128 stands for zero in the data rows.
Some points, one per row:
[ 85 184 109  84  83 183 179  88 130 172 155 142  90 184 143 134 134 142
 103 105 133 183 116 119]
[142 137 134 140 147 101 104 133 137 133  84 116 122 110 155 128 134 131
 127 139 107 127 114 132]
[158  91 150 162 154  94 110 197 158  98 108 128 118 109 129  83 119 114
 132  88 109 138 110 149]
[148 102 149 142 177 167  84 129 150  66 133 172 129  74 145 126 123 103
 117 105  89  78  87 127]
[152 115 150 153 170 107  78 148 131  68 133  96 117  62 128  84 126 138
  94 130 126  88  97 137]
[119 173 115 124  86 140 173  70 101 174 113 169  82 174 159 112 108 118
 138 115 154 176 145 105]
[123 120 144 162 100 103  64 151 126 107 111  54 192  91  93 163 130  94
 171 148 155 110 135 164]
[124 203 108 127  97 190 158  72  65 167 140 215  63 185 165 167  97 159
 162 123 121 164 155 141]
[ 71 197  89  73  60 146 175 114 109 214 170 141  77 206 134 165 117 133
 128 103 142 180 134 109]
[140 119 156 140 131 173 123 143 120 105 124 131 176 116 124 119 137  95
 114 127 135 122 133 103]
[109 129 170 117  81 121 123 153 127  99 135 124 163 154 149 149 175  58
  66  78 121 110 116  96]
[146  40 152 153 210 124  55 170 174  59  83  92 166  53  87  85 136 124
 105 143 106  69  96 124]
[116 158 133 123  94 121 143  91 122 166 123 146 113 163 123 146 145 143
 124 141 135 160 150 134]
[152 123 136 119 141 117 134 102 145 133 126 143 123 132 115 127 122 134
 141 123 117 136 125 137]
[131 120 175 126 131 168 109 147 146  91 107 125 162 107 113 156 143  55
 120 112 117 130 117 126]
[168 163 160 143 138  59  99 121 122 106 112 113 125  85 160 108 139 112
  97 162 104 100 147 160]
[ 99 124  85 105  87 146 185 100 123 148 121 124 132 164 128 117 101 136
 121 106 182 169 128  90]
[157 100 143 152 154 116 159 167 123  92 146  99 150  99 108 103 147 124
  82 112 140 115  95 138]
[126 118 135  93 129 151 113  90 138 137 114 111 124 129 108 139 145 109
 140 128 101 152  77 123]
[ 54 203  78  13  26 200 214  31 174 175 173 238  56 191 162 148  75 171
  84  65  89 186  84  89]
[132  67 200 163 119 220  61 158  73  64 154 106 194  72 141 166 236  61
 138 129 166 101 108 119]
[116 216  75 121  67 141 175  94  71 195 201 190  60 198 190 173 101 184
 131 117 141 189 179 132]
[176  87 158 173 221 140  17 126  88 115  88 126 137  75 115 148 154 100
 186 169 109 110 121 145]
[123 222 100 108 110 121 181  49 108 204 119 174 103 177 155 186  76 184
 143 151 139 161 177 134]
[140 122 148 143 127 155 104 137  94 110 121 111 140 142 134 126 153  99
 117 122 123 104 134 119]
[129  90 178 110 114 127  97 162 130  65 140 102 170  91 107 107 178  79
  93 113 121 123 107 107]
[132 162  80 129  95 117 187  81 131 219 129 180  53 205 169 126  59 194
 131 127 125 155 180 122]
[132 117 117 104 125 120 171  87 182 177 107 151 122 142 170 133  71 124
 117  88 127 110  64 107]
[ 89  83 122  99 133 127 138 135 170  89 151 119 126  95  86  89 125 110
 135  83  92 102  48 132]
[101 132  96 118 115 118 132 148 135 151 131 103 111 144 100 105 116 147
 144 155 141 166 115 130]
[123 122 135 143 140 100 109 144 119 105 167 120 126 115 157 112 141 156
 112 173 124  99 149 126]
[ 99 193 101 115  84 139 168 101 114 233 118 151  76 180 121 128  91 152
 168 145 116 197 180 123]
[147  95  83 184 176  62 128 133 148 165  91 128 103 145 143  95  64 180
 176 141 126 103 126 169]
[123 123 139 100 123 137 114 101 107  95 104 129 148 104  99 154 153 127
 124 144 123 115 102 138]
[ 93  77 103 105 120 139 107 128 114 121 185 112 120 164 103 140 154 123
  98 124 128 130 126  96]
[120  91 163  76 124 103 133 139 200  72 103 140 160  90  93  90 123  86
  89 100 103 115  77 107]
[142 107 152 134 157  67 112 159 142  88 148  90 148 100 115  94 135 122
 115 154 123 103 118 165]
[111 194 111 100  41 160 173 120  42 219 166 154  55 225 157 127 125 184
 119 125 110 192 167 112]
[117 141 123  96 129  98 150  99 122 160 113 149 116 180 124 109  96 159
 135 103 102 135 120 133]
[ 83 117 169 104  84 107 142 190 146  85 136  79 203 136 141  90 171  95
  98 123 154 109 148 105]
[124 121 165 138 122 130 101 125 116 113 108 129 148  98 110 138 131  86
 147 129 131 118 119 151]
Then 12 other points, each followed by its number:
[ 93 189 104 132  63 108 198 101  90 219  93 157  78 194 181 101 109 139
 127 156 169 191 238  71] 0
[103 111 115 132 124 123 134 175 110 114 169 114 134 138 118 121 126 124
 124 129 134 140 117 145] 1
[152 100 132 161 156 122 103 147 162 141 119 150 123  93 143 119 127  90
 131 126 149 129 183  95] 2
[125 183 102 114  71 131 161  88 106 170 123 177  78 177 190 142 112 183
 108  80 121 132 185 101] 3
[ 86 207  75  95  61 137 207 149 109 182 190 138 112 184 134 156 131 144
 138 126 186 186 168 127] 4
[113 149 123 101  98 112 134 104 135 155 121 160 108 163 132 128  86 146
 131 114 106 154 128 110] 5
[107 178  74 120  95 122 149 108 117 144 152 160  55 173 145 149 134 166
 104  99 142 158 160 123] 6
[113 145  92 135 107 122 185 109 158 227 115 147  59 199 150  96  55 176
 165 106 123 152 129  89] 7
[136  79 142 104 155 136 115 160 127  82 155 113 122  78 112 115 176  94
 119  95  92  71 112 136] 8
[166  72  82 156 164 126 118 151 186  76  92 145 128  86 129 124 135 121
 155 167 126  75 109 137] 9
[131 119 136 133 146 123 144 129 165 145  91 107 184 105 103 113 113 100
 136 152 126 139 116 156] 10
[118 119 133 134 135  40 121 131 167 120 117 123 151 116 166  89 118 149
  82 158 105  70 147 122] 11
Which of these numbered points is nearest to each point below, looking only along the 4 directions in which the first points spread most? Its number follows each.
[ 97 109 148 134 114 143 132 177 112 153 157 107 110 156 120  98 152 115
 129  89 123 144 180 121] > 1
[ 92 190 114  98  94 144 142  60  88 210 140 172 110 213 155 152 102 160
 148 126 111 198 128 111] > 3
[109 180  92 140  55 116 178 105  99 212 140 143  85 187 149 141 129 179
 126 143 137 178 191 143] > 0
[162 179  65 137 120 108 214   6 168 229  32 223  53 185 236 146   8 204
 124  97 109 157 221  86] > 7
[136 161 111 122 140 149 136  94 151 156  99 154 112 134 148 146  82 134
 125 101 134 143 130 117] > 5
[164  81 132 179 194  89  95 157 188  94  98 140  96  80 153 110  90 134
 120 132 104  80 101 133] > 9
[150 142 148 103 107 136 138 122 134 125 132 101 155 123 149 124 169  95
 100 128 142 138 138 111] > 1
[140 113 197 106 170 148  77 172 128  39 157  93 153  33 107 146 207  95
  73 119 140 111  90 134] > 8
[136 137 174 145 146  96  76 107 110 120 117 141 137 123 146 141 153 106
 133 141 100 132  83 141] > 2
[ 99 207 109  87  28 137 188 110  72 199 180 125 106 219 159 156 154 139
 104  93 159 194 197 105] > 4
[ 79 145 105  93  78 108 207 122 131 189 157 126 113 215 145 131 125 146
  98 134 154 161 197 104] > 4
[108 207 100 114  78 113 161 109  80 233 145 137  72 208 139 144  99 197
 147 154 124 194 146 136] > 0
[ 75 208  68  92  52 144 180  92  92 203 148 166 117 173 163 122 132 147
 126 134 153 174 168 118] > 4
[108 223  89  90  64 109 130  90 122 212 168 165  52 191 164 171 103 173
 134 108 134 154 173 117] > 3
[143 137  77 116 157 129 136  79 144 176 114 125 108 145  83 136  98 139
 144 151 111 164 116 136] > 5
[130 149 126 110 134 148 155 116 144 116 144 160  91 142 152 133 129 128
 113 111 111 106 132 127] > 5
[147  65 136 156 199 109  92 144 138 109 109 102 145  66  51 127 140 111
 169 169 104  98  68 170] > 9
[165 139 167 161 163  85  52 159 133 138  96  78 173  92 128 140 174  78
 154 188 141 125 176 153] > 2
[186 202  65 163 147 121 205  47 199 255  29 220 104 160 230 168   0 179
 113 127 154 127 255  99] > 7
[120 189  53 121  38 109 183  78 102 238 134 152  71 219 132 148  80 200
 172 157 128 213 136 133] > 0
[135  94  95 188 122 108 165 167 133 100 121  84 145 118  98 112 105 154
 121 143 128  68 116 164] > 11
[101 166 111 108  75 141 162 128  71 142 189 113 110 164 137 152 158 157
 117 135 167 162 164  94] > 4
[183 147 168 123 124 137 105 125 109 132  88 157 144 115 145 136 130 118
 135 121 135 140 183  97] > 2
[159 120 133 136 165 166 132 112 111 122  98 147 124 123 168 145 130 159
 139 113 120 113 138 123] > 2
[109 133  65 149 169  88 177 117 133 163 136 138 104 149 121 134  87 141
 156 151 151 142 136 158] > 5
[115 101 109 144 111 164 155 157 120 133 172  97 108 135  78 135 158 131
 152 123 163 125 106 156] > 1
[129  74 155  88 153 128 100 143 168  46 162 117 128  65 145 118 154  98
 109 110 158 116  80 133] > 8
[113 130  92 123  87 119 144 112  97 181 170 117  89 188 125 121 126 157
 148 151 158 144 164 114] > 6
[ 83 182  82 124  70 139 183  79 122 213 157 159  72 171 142 135  90 174
 122 123 114 178 152 121] > 3
[128 168  94 130  85 148 152 122 132 155 128 161 107 162 162 131 105 120
 117 123 146 166 185 102] > 6
[108 140 125 108 103 132 160 138 134 136 147 129 103 190 123 169 145 139
 152 136 152 154 174 121] > 6
[153  55 143 196 225  87  82 171 138  75 136  97 114  53 113 111 143 161
 167 156 113  70  91 172] > 9
[149 144 166 125 117  42 124 117 188 161  96 115 173 116 107 101 124 123
 124 176  98 124 111 124] > 11
[ 77 132  56 106 123 120 139 145 108 114 206  60 134 161 113 145 145 165
  89 160 157 117 132 125] > 1
[134 161 147 134  52 137 143 167 127 168 135 178  68 136 143  88 152  89
 136  99 129 194 193 126] > 6
[ 95 150  91  87  97 172 181 120 109 156 194 120 110 173  89 145  97 153
 155 133 158 174 109 125] > 6
[154 226  87 130  59 109 204  74 106 255  98 223  32 220 234 147  57 182
 121 103 138 209 197 124] > 0
[ 91  34 151  80 185  90   0 206 128  45 200 145 142  89 159  85 206  90
  52 135  82 106 153  74] > 8
[105 135 150 122 105 136 126 144 118 114 130 102 153 131 106 120 148  94
 157 124 136 169 112 120] > 1
[116 181  81  57  74 167 155  57 141 157 148 196  81 195 150 150  84 167
  93  90  69 188 144  80] > 3
[115  81 139 129 144 235  81 171 126  60  72  46 162  81  40 140 183  58
 122 142 165  97 121 120] > 8
[143  53 129 121 213  69 104 128 189  96  97  97 168  66  78  95  98 126
 157 153  89  88  56 134] > 9
[ 84 166  91  87  62 145 200 109 123 148 179 142 100 185 135 143 129 148
  78 101 146 164 154  96] > 4
[118 142  79 105  86 113 176 109 117 182 173 140 100 183 116 153 110 162
 115 156 180 163 173 129] > 6
[122 177 112 129  85 103 202 104 110 202 103 135  77 185 135 160  90 166
 144 148 152 159 175 135] > 0
[ 98 172 108  68  53 185 155 137  76 162 200 125 120 201 103 134 152 135
 153 121 136 183  85 100] > 4
[159  92 148 224 180  55 104 203 125 128 115  90 132 105 105  74 138 141
 140 187 144  74 182 183] > 11
[101  99 125 139 151 117 125 170 143 129 117 119 130 121 113 120 114 130
 134 124  95 113  74 143] > 10
[ 50 144 130 108  50 121 125 208  13 116 255  57 107 191  74 125 216 156
 120 147 146 162 123 162] > 4
[141 141 148 137  90 119 147 112 119 132 129 134 110 157 173 134 168 125
 125 113 154 103 182 118] > 1
[ 95 131 157 110  71 147 144 173  71  77 167  98 155 124 134 115 193  97
 133 117 123 148 114 122] > 1
[149  79 140 152 207  78  95 110 147 122 108 145  96  85 145 116 108 138
 117 137 102 101  95 128] > 9
[139 110 179 109 117 133 106 151 154  80  88 104 199  88 115 135 160  67
  99 124 139 107 104 113] > 8
[138 148  69 137  98 103 187 106 149 202 111 128  93 185 121 125  90 177
 118 119 150 132 175 124] > 7
[193  93 114 160 198 102 123 121 179 114  81 139 124  73 148 128  79 123
 137 120 107  77 142 146] > 9
[119 160 133 128 104 150 161 126 105 161 118 128 120 163 137 137 123 145
 100  88 141 143 174 119] > 6
[132 178  92 145  32 144 217 112 141 199 126 163  55 185 149 126 103 115
 159  60 140 201 154 159] > 3
[179 153 151 136 152 153  97 108 142 107  89 145 145 118 142 148 140 109
 123 118 131 128 122 105] > 2
[137  90 152 180 205  49 108 169 137 133 132  65 156  99 100 129 123 112
 128 172 142  71 156 146] > 11
[ 83  74 107 142 178  86 128 178 157  93 156  95 122 105  91  90 147 143
 126 124 123 104  78 146] > 11
[115 168  83 140  80 151 156  94 130 209 119 174 102 190 151 121  82 166
 160 121 107 165 192  96] > 3
[139 145  81 144 105 122 193  94 157 198 121 147  69 127 129 131  82 183
 164 145 139 158 119 174] > 7
[138 129 153 128  60 148 121 116 102 153 120 108 151 151 158 135 148 109
 106  73 120 153 151  90] > 1
[126 119 129 112 149 137 152 124 144 108 114  87 141 127  92 103 124 132
 139 148 121 124 100 132] > 10
[152  90 147 144 236 112  87 114 123  61 107 118 160  62 112 147 143 145
 120 155 121  72  85 144] > 9
[123 128 128 115  97 127 164 137 129 120 145 106 124 123 112 127 128 136
 118 118 156 135 125 143] > 1
[117 159 104  88  86 155 146  55 139 204 125 190  85 177 163 131 100 143
 129 122 107 172 166  89] > 3
[149 111 144 129 136  84 136 148 174 118  85 100 135  84 147  99 121 112
 110 143 115  91 145 146] > 11
[126  76 171 110 139 169  81 183 117  55 137 130 207  83 130 148 176  73
 115 121 148 102 139  81] > 8
[138  74 113 155 175 102 140 112 175 113 115 126 135  84  75 122 102 145
 167 149  89 105  70 166] > 9
[ 99 230  81 131  98 139 171  79  94 236 150 134  97 209 185 174 103 171
 121 128 136 170 153 127] > 0
[ 81 163  86 100  47 106 183  90  92 206 162 116  94 186 118 108 125 163
 139 159 121 173 155 138] > 4
[ 78 128 115 106 112 138 123 156 111  99 151 119 134 155  93 118 113 145
 140 138 125 159  74 125] > 1
[150 127 119 121 136 147 103 155 143  87  82 105 219 109 104 117 165  98
 123  90 114 103 109 137] > 8
[172  63 149 136 190 121  93 142 145  93 109 103 157 105  90 118 127 103
 160 173 121 115  90 127] > 9
[115  83 160  58 157 145  80 113 170   0 143 123 185  49  67 138 183  76
 117  98 116  98  46 123] > 8
[150  82 175 129 158 128  78 154 137  67 112  91 170  80  88 123 189  85
 148 137 133 106  65 137] > 8
[ 89 218  87 114   8 160 199  59  70 209 168 199  37 197 162 167  91 179
  94 129 150 196 208 103] > 0
